Rows swapped in pairs by one turn or mirror: which row each one swaps with
The rows were stretched afterwards, more along some directions than others.
K_35: [ 17   5   1  25 -44  22  41  24 -17 -51 -28 -69   1  -6 -43 -21  -9  38
   0  42]
K_518: [  0  -8  33   7  38  38  -2  55 -31   4  30  -6  16 -10 -33  -2 -15  42
 -31   7]
K_433: [  6 -17  21  36  -3  11 -11   5 -29   7  22 -11  16  -8   8   8 -11  30
  13  15]
K_814: [ 26  19 -22 -22 -35   8  -4 -14  -6 -31 -43  14 -13 -28 -18  -5  14  11
  28  -2]
K_269: [ 25   6  17  -7  -4  11  26  44 -32 -19   5 -22  44  -7 -15   7 -20  40
  -9  14]
K_533: [ 18   1 -11  35 -54  22  44  19 -17 -49 -20 -63  -9   2 -33 -23 -12  31
  12  34]
K_190: [ 25  20  18   1 -17  23  33  42 -17 -53 -33 -57   4 -28 -45 -26  -1  31
  -8  39]
K_507: [ -2 -16 -13  14   1  21 -25 -26  -4  13   1 -19  -2  17   7  23  -7 -16
   9 -31]
K_688: [  3 -23  25  47  47  58  35  58 -29  -3  36 -41   9  12  -5   7 -28  26
   1  16]
K_998: [-25 -20 -39  14 -10  17  33  21   5   9   7 -20 -26  21   0   3  -1 -37
  -7  -4]
K_453: [ -2   0 -10  -1 -18 -13  24  12  -3   0 -26 -35 -17  -5 -10   8   0  -5
 -41  28]
K_760: [ 18  21 -20 -21 -48   7  -4   8 -11 -34 -29  16  -9 -37 -21 -25  18   9
  34   2]
K_84: [ 31  10  20  -1   7  20  32  53 -31 -17  13 -17  42  -4  -9  10 -23  40
  -8  14]
K_485: [ 28  16  24   6  -1  27  32  49 -21 -42 -23 -54  10 -28 -37 -23  -9  28
 -10  47]
K_630: [-18  -5  -9   3 -11   7  40  14   3  -6 -22 -44  -7  31 -31  17 -11  27
 -51   6]
K_248: [ 29  18  10  18 -35  20  30  31 -14 -48 -22 -55  -1 -23 -42 -29  -6  38
   1  42]
K_39: [  3  -6  28   9  38  28  19  53  -8   8  18 -17  13  -2  22  -5 -12   0
   4  10]
K_574: [ 48  -6  24  -4  14  32   5  10 -32 -20  -9  -9  -6  -7   8  15  -8  50
  -1 -12]
K_579: [ 28  24 -11 -20 -31  16  -4   0 -17 -40 -37  12  -9 -32 -26 -12  15  19
  26  -2]
K_683: [-17  -3 -17   3 -28  -1  26  -3   6 -10 -22 -33 -10  27 -33  12  -2  35
 -50  10]
K_127: [ 10   2   6  10  -2  -1  18  21 -11  -2 -16 -41 -14 -10 -16  10  -9   6
 -46  33]
K_454: [  7 -15   3   8  25  39 -28 -16 -11   2  -8 -17   3   1   0  22  -3  -4
  17 -29]
K_370: [ 21  10 -16  -1 -24   8  20 -10 -35 -16 -19 -13  35  34  -8  43 -21  29
  -7 -15]
K_951: [ -9 -14   8  28   7  31  42  18  -5  -6   4 -57  -5  37 -29  22 -26  46
 -49   8]
K_790: [ 31  18  14   9 -31  22  30  37 -21 -51 -29 -53   5 -30 -40 -29  -3  30
   0  38]
K_949: [-15 -16   2  24  17  24  48  31  -4  -6   7 -56  -5  34 -32  24 -23  35
 -54  16]
K_101: [ 40  -3  19  -4  14  27  -1  19 -22 -11  -5   0 -15 -26   1   6   7  32
   3  -1]
K_506: [ -2  -3  19  -5  43  32  21  58   4   1   5 -25   3  -9  10 -11  -5 -23
 -14  11]
K_417: [ 30  23 -17 -18 -48   9   3  -5 -16 -41 -43  13  -8 -32 -18 -16  16  19
  36   0]
K_599: [ 28  15 -13   4 -30   7  24 -12 -38 -21 -14  -6  35  37  -4  43 -26  45
 -10 -14]
K_981: [-29 -15  -8   3  40  33  22  42  -8  24  32   3  -7  23  -6  15 -11 -17
 -33  -6]
K_628: [ 21  23 -20 -16 -50   4   7   0 -15 -37 -41  12  -8 -27 -20 -19  16  19
  34   8]
K_404: [ 21  15 -21  -6 -46  13  13  12 -12 -36 -17  20 -13 -24 -14 -24  10  21
  36  10]
K_95: [-25 -21 -36   9   3  21  24  20   7  11  10 -14 -24  18   1   6  -3 -40
  -8 -10]
K_857: [ 21   8 -21   4 -47  18  22  22 -18 -36 -12  12 -14 -22  -9 -30   6  19
  47  13]
K_500: [-16 -26  22  37  46  47  38  43 -10   7  29 -60   5  26 -25  21 -27  28
 -35  15]
K_758: [ -1  -7  34  12  24  30   3  50 -29  -6  23 -18  19 -10 -38  -8 -10  58
 -37  25]
K_134: [ 26  -4  24   9  17  18 -24  19 -32   4  13   7   0 -39  -7   5  -4  31
   0  13]
K_958: [ -7 -10  25   4  15  22   1  43 -25   1  18 -14  16  -8 -39  -5  -8  51
 -34  18]
K_853: [  7 -22  22  52  36  57  34  58 -33  -3  42 -36   6   9  -5   2 -26  29
   7  16]
K_649: [-20 -15  16 -10  38  32   6  54 -25  14  25   1   9  -4 -21  -1  -7  10
 -32   1]
K_30: [ 15 -11  23  -5  22  25   1  36 -43  -7 -13 -49   4 -14 -23   2   2  -2
 -37  17]
K_175: [ 10  -6  28 -11  30  22  -5  44 -44   2 -11 -36   6 -19 -17   1   0  -9
 -40  12]
K_845: [ -1   1  32  12   2  26  -1  37  -8  -9   6 -29  21 -14 -30 -22  10  52
 -12  28]
K_516: [-12   9 -16   8 -40   6   0 -14   9  -6 -18 -22  -4  22 -27  -1  14  22
 -28   3]
K_887: [-12  -8 -28  18 -46 -22  12 -12  18  11   5 -10 -24   8  14   3   0 -18
 -15  10]
K_302: [ -5  -8 -20  20 -39 -20  19  -4   1   0  -4 -22 -11  11  14   9 -15  -3
 -27  12]
K_523: [ 18 -18  27 -19  27  27  -6  37 -49  -9 -11 -42  12 -17 -18  -1  -2   1
 -32   4]
K_933: [ 36  -3  18  -4   9  20  -7  10 -14  -7 -12  -6 -19 -28  -1  10   5  32
   0  -7]
K_73: [ 24  27 -15 -21 -32  12   2   3 -12 -34 -36  19  -4 -29 -17 -15  12  16
  27   2]
K_385: [-13  10 -26 -17 -15   6   3  11  14  12 -18 -10   3   1  -6   8  19 -28
  -8   1]
K_451: [ 21  11  33  31  28  48   9  43 -26  -2  19 -31  33   3 -10  15 -12  40
  -3  20]
K_782: [ 23  17  13   7 -22  23  28  31 -13 -46 -33 -60   7 -25 -44 -23  -5  32
  -4  37]
K_410: [-15 -14  12   2  44  33  10  52 -29  10  33   2   8   6 -23  11 -14  17
 -35   3]
K_216: [ 27  20  11  23 -37  25  38  29 -21 -53 -28 -59   6  -8 -37 -17 -11  48
   0  36]
K_9: [-13   0  -6  12 -22   5  36  12  -1  -7 -11 -35  -6  34 -33  14 -13  46
 -56  15]
K_948: [ 12 -19   9  20 -12   2 -23  -5 -28   2  12   6  12 -21  13   9 -11  29
  19  -1]
K_180: [ 18  -3  13 -11  13   5 -23  16 -22   8  -5  15  -7 -45  -6   6   7  13
  -1  11]

K_39 swaps with K_507
K_933 swaps with K_175
K_127 swaps with K_180
K_688 swaps with K_95

